In the data rows, the value 128 means zero.
Here is a table of points, one per row:
[ 91 148 128 177 122 130 124 137 116 123 125 193 194 142 189 150 107 159 131 196 136  81 125 130 200 159 140 169 131 131 154 149 152 140 176 152 125]
[143 153 122 131 157 138 117 118 129 129 148 177 115 103 164 205 147 146 102 181 101  85 166 133  65 146  96 152 113 134 104 147 123  92 120 104 124]
[103 130 114 163 148 132 120  96 150 139 182  90 132  66 139  81 126 159  65 142 103 116 107  80 140 141 160 129 156 125  86 110 101 142  99 129  79]
[106 162 138 113 133 161  66 160 116 143 154 145 111 111 125 145  90 127 116 171 126 126 168  91 160  82 126  99 135 155 182 156 148 135 148  78 127]
[163 122 107 133  68 207 140  89 168  75  74  86 100 141 104 163 136 156 162 193 107  73 128 145 119 142 150  64 162  61 116 102 138 127 150 109 156]
[147 135 183 158 153 128  69 187 153 119 191 175 111 116 142 124 130 111  98 129 151 147 199 126 158 149 119 111 188 106 124 110  77 124 133 127  58]
[ 94 136 170 134 127  99 119 180 101 127  99 143  47 148 132  29 188 114 119 136 143 147  92 167 141 107 149 116 129 158  92  97 166 190 139 103 154]
[ 92  98 183 132 148 167 150 175 137 122 168 152 145 150 190 147 139  94 140 161  93  84 188 121  59 100 100  80 167 160 123 117 124 157 148 132  94]
[107  50  56 100 113 142 133 153 162 122 158  75 161 107 149 142  64 166  95 126 112 174 142 127 100  95 149 164 161 159 136 158 127 150 116 152 128]
[141 163 137 161  86 147 156 142 105 165  90 143 101 105 138 123 147 158  98 149 150  91  96 134 110  94 142 124  91 108 137 109 174 114 175 130 132]
[ 79 147  95 191 154 108 166 137 133 121 102  94 201 138 148 104  79 144 127 134 146 175  83  84  71 108  95 182  82 100 115 144 103 148 132 133 135]
[128 102 175 153 130 119 138  99 118 164 125 168 170  75  54 152  94 142 116 153 138 117 152 112 118 202 113  75 127  67 102 205  96 141 165 148 204]
[150  97 107 144 141 129 145 131 174 172 114 121 125 152 115 105 169 143 127 116 164 150 184 123 122 210  99  72  72 110 147 153 132  56 114 114 121]
[102 118 112 121 180 135 135  75 141 121 124 114 108 145 143 122  85 122 122 156 196 175 107 105  81  72 143 207  78  93  97 128 172 124 100 143 135]
[151 126 108 125  87 185 162 145 105  71 107 118 156 139 110 104 175 122 161 140 103 142  88 156 134 191 163 113 105 122 108 112 170 127 170  65  93]
[132 158 138 114  58  62 161 129 150 145 130 123 155 130 110  79 113  91 151 164 105 123  95 153 125  81 130 148  66 131 158 153  79  85 119 160  93]
[ 58  65 167 185  87 154 122  72  87 124  99 127  84 162 127  95  84 137 111  98  98 124 170 136 126 142  86  79  88 142 126 121 102 105 136 167 125]
[128 124 137 138 167 132 129  78 129  92 169 121 124 136 217  55 146  94 153  64 105 150  46 118 133 150 143 116 130  72 161 146 133  92 126 155 142]
[106 108 113 146  96 121 151 149 159 122 130 171 127  97 145 130 149 135 109 196 141 114 101 153 163 138  68 100 128 135 170 120 106 139  86 156 109]
[ 81 125 154 158 127 130 161 133 120 152 149 147 137 120  95 163 129 132 142 125 181 102 142 214  78 118  91  93 130 132 146 187  93 128 106 146  95]
[166 139 139 140 166  86 127 108 102 130 128  28 125  95 175 175 158 135 111  94 152 154  85 123 142 120 187 121 130 109 158 136  96 152  93  81 110]
[ 93 129 123 137  69 126  77 140 119 125 138 149 100  94 169 179 169 125  89 142 131 179 178  81 116  87  98  78 131  82 173  68 150 168 154  51 110]
[145 127 148  85 136 184  91  95  70 134 126 123 136 144 149 127 102 106 167  64 171 179 110  73 152 143  65 139 150 107 105 129 158 126 128 156 141]
[173 133 158 125 126 166 161 159 129 138 113 138  93 127 134 106 103 121 140 107 155  80 161 169 122 136  82 146 104 164 105  70 112 170 118  89  64]
[155 173 154 136 164  91 158 135 140 148 155  70 156  87 155 119 171 177 117 142 191 123 121 135 113 125 178 166 140 143 140  16 172 140 113 158 141]
[110 134 109 139 139 168 129 112  98 152 181 165  89 128  59 121 101 119 144 127  91 150 153  88 163 145  87 133  88 144 167  85  54  76 101  81 161]
[133 126  97  89 140 150 134 180  91 124 198  91 107 115 181 135  96 179 113  86 166 159 136 150 131 143 154  89 133 114  74  96 113  65 144 190 155]
[118 137 128  95 121 101 138 106  84 166 122 142 164 128 152  65 139 146 149 115 142  80 215 137 135  86 162 114  72 115 114 115 194 162 116  67 118]
[ 87 133  96 155 158 127 177 112 154 140  93 101 124 170 104 184 139  76 126 149  99 111 157 125 222 116 118 163 156 123 162 150  90 132 163 122 125]
[152 142 150 115 136  89 136 116 133 105 135  94 168 167 128 147  68 130 107 161  94 122  92 119  98 156 109  63 148 147 163  58 144 124 212  74 170]
[158 141 122 140 141 142  72 119 104 131 114  96 159  99 160 137 165 157 159  92  88 215 138 131 181 143 133 116 175 168 117 114 154 119  77 158 123]
[160  70 105 127 152 124  54 119  74 141  79  96 161 105 176 107 133 111 114 107 164 152 142 100 135 160 187 108 101 146 134 112  87 100  92 172 233]
[142 128 139 104  79  83 154  88 107 105 137 132 126 238  95  74  71 131 155 158 135 102 124 175 115 185 164 126 162 114 136 154 147 135 123  57 192]
[142  81 154 147  69 110 229 133 121 128 114 167  55 146 125 145 129 107 109 133  93  86 109  97 128 106 114 209 150 157 128 129 149 149 139 157 123]
[128 131  75  99 102  48 104  86 116  92 144  89 154 117  88 126 136  99  90 103 162 124 108  85 123 121 143 125 136 134  69 122 111 127 147 142 106]
[101 150  57 139 174  87 120 179 126  82 107 130 124  70 152 169  74 118 165  82 138 104  92  92 107 123 153  95 133 168 118 118 125  92 104  98  92]
[187  91 156  97 142 144 139 173 171 153 125 146 164 112 108 191 100 131 154 116 148 127  66  97 130  63 111 141 164 155  30 137 120 106 111 144  74]
[137 190 126  97 113 126 132 118  97  95 107 101 129 136 106 157 164 183 131  81 154 170 128  40 135 166 109 152 145  71 158 151 115 115 110 202 183]
[107 111 103 137 159  89 146 111 169 108  69 146 153 105  99  89 154 169 122 158 157  88 131 182 105  61  79 120 132  94 135 138 100 107 169 122 149]
[169 180 144 104 137 130 139 101 130  38 108 176 140 111 142 133 128 122  88 135 115 127 154 145 142 125 124 116 106 145 175 147 100 159 149 127 104]
[ 80 118 134  79  94 146 101 121 129 112 103 222  70 166 125 145 130 144 149 102 144 138 142 123 141 200 149 134 128 114 162 103 117  78 134 114 112]
[175  80 137 111 113 124 112 111 126 163 112 127  74  86 144 149 127 177 183 166  61 131 171  86  79 142 145  89 143 177  88 133 117 168 169  99  92]
[114 154 167 128 100 144 150 152 115 115 144 145 139  89 148 157 176  59 156 171 143 165 134 139 167 159 133 123 134 139 137 135 110 145 108  93 119]
[152 103 156  69 118 105  94 165  70 195 164 131  75  57  95  95 138  98 170 112 132 145 132 190 202 193 130 172 148  89 169 124 117 110 160 158 127]
[154 135  89 108 144 111  95 163 178 144 131  57 152 121 193 106 131 112  62 129 138  83 112 105  92 127 119 133 114 149  86 137  95 166  77 155 123]
[107 110 115  98 177 121 145 110 143 116 174 141 128 143 117 139 179 126 133  71 107 145  73 144 145  59 144 136  86 148  73  89 143 167  95 143 180]
[144  78 169 128 153  89 115 138  60 109 188  95  57 119 110 141 185 119 123 140 123 154 194 134 173 162 137 112  89 148 126 118 148  60 149 115 107]
[155  86 180  54 137 132 118 136 168 101 152  42 173 163  85 139 105 145 129  95 102  98  49 151  95 217 180 179 124  93 161 131 149 104 135 165 102]
[133 139 143 151 152 102 114 151 104 133  65 129  88 151 114 151 113 132  91 182  97 140 138 191 108 110  64 140 132 126 143 102 183 178 113 128  86]
[145 117 155 152 120 110 130  73 170 101 124  96 136 151  97  86  96 117 167  76 150 121   8 133 109 159 165 178 194 131 160 166 122  86 102 104 184]
[201 105  81 183 116 154  96 122 129 134 181 163 129 137 130 147 142 120 144 134 142  93 170 134 108  81 140 125 106 178 115  99 144 208 168 138 103]
[119 117 120 119 133 126 188  80 195 157  77 132 137  89 144 110 109 109 154  82 130 154 210 122 157 181 102 130 133 117 163 192 185 118 205 126 211]
[164 173  84  99 160  88 126  88 169 185 109 141 134 183 155 118 159 138  93 157 123 123 152 143 113 118 126  80  94  97 119 164 123 194 183 141  88]
[101 152 162 170 127 118  90 186 173  87 140 110 120 122 134 174  64  87 155  76  67 124 106 136 190 107 129 153  95 139  82 145 108 120  72 166 147]
[124  84 115 134 123 124 175 165 163 153 101 199  78 155  98 123 153 113  71 101 146 128 114 130 155  92 160 149 113 109 161  97 144 161 133 117 131]
[ 56 160 130 114 129 137  85 152 118 117 194  88 145  75 105 167 143  43  99 131 110 124 120 109 115 122 130 138 162 154 122 171 136  78  86 159 148]
[108 159 146 161  95 144 116  97 190 138 120 129 122 141  97 135 114 109 173 145 133 140 118 147 137  89 159 118 111 172 185 147  64  92 183 156 126]
[128 152 201 111 105 150 127 174 110 155 159 112 155 110 133 178 150 141  68  73 130 132  67 105 169 107  94 203 158 136 150 216 110  90 106  92 155]
[162  95 130 117 199 141 165 186  64 122 131 137  88 135 115  94 123 150 129 183  96 118 116 130 158  77 154  65 121 122 157 131 162 186  87  99  66]
[137 160 115  94 173 146 166 121 146 164 104  84 124 107 106 137 144 121 137 136 179  91  65  96 102 107 147 152 160 170 115 108 135 148  68 161  99]
[131 149 122 196  93 180 154 128 123 176  72 172 156 189  84 117  78  95 127 132  86 125 156 151  87 149 148 136 145 107 130 152 111  98 122 107 199]
These points spread out most along one direction. Take the direction at right angles to it along which they spread out most. Then take the direction at right angles to both along which they spread out most. Go by this last direction. For each point below, how far along it does it lie, from 0 to 99? 50 is the average, and the first point above lies past it. One standard deviation of the points above along it is 16.
[ 80 118 134  79  94 146 101 121 129 112 103 222  70 166 125 145 130 144 149 102 144 138 142 123 141 200 149 134 128 114 162 103 117  78 134 114 112] 30
[143 153 122 131 157 138 117 118 129 129 148 177 115 103 164 205 147 146 102 181 101  85 166 133  65 146  96 152 113 134 104 147 123  92 120 104 124] 47
[101 152 162 170 127 118  90 186 173  87 140 110 120 122 134 174  64  87 155  76  67 124 106 136 190 107 129 153  95 139  82 145 108 120  72 166 147] 41
[128 124 137 138 167 132 129  78 129  92 169 121 124 136 217  55 146  94 153  64 105 150  46 118 133 150 143 116 130  72 161 146 133  92 126 155 142] 46
[ 91 148 128 177 122 130 124 137 116 123 125 193 194 142 189 150 107 159 131 196 136  81 125 130 200 159 140 169 131 131 154 149 152 140 176 152 125] 55
[ 56 160 130 114 129 137  85 152 118 117 194  88 145  75 105 167 143  43  99 131 110 124 120 109 115 122 130 138 162 154 122 171 136  78  86 159 148] 30
[ 87 133  96 155 158 127 177 112 154 140  93 101 124 170 104 184 139  76 126 149  99 111 157 125 222 116 118 163 156 123 162 150  90 132 163 122 125] 54
[163 122 107 133  68 207 140  89 168  75  74  86 100 141 104 163 136 156 162 193 107  73 128 145 119 142 150  64 162  61 116 102 138 127 150 109 156] 66
[118 137 128  95 121 101 138 106  84 166 122 142 164 128 152  65 139 146 149 115 142  80 215 137 135  86 162 114  72 115 114 115 194 162 116  67 118] 57
[ 79 147  95 191 154 108 166 137 133 121 102  94 201 138 148 104  79 144 127 134 146 175  83  84  71 108  95 182  82 100 115 144 103 148 132 133 135] 80
[102 118 112 121 180 135 135  75 141 121 124 114 108 145 143 122  85 122 122 156 196 175 107 105  81  72 143 207  78  93  97 128 172 124 100 143 135] 72
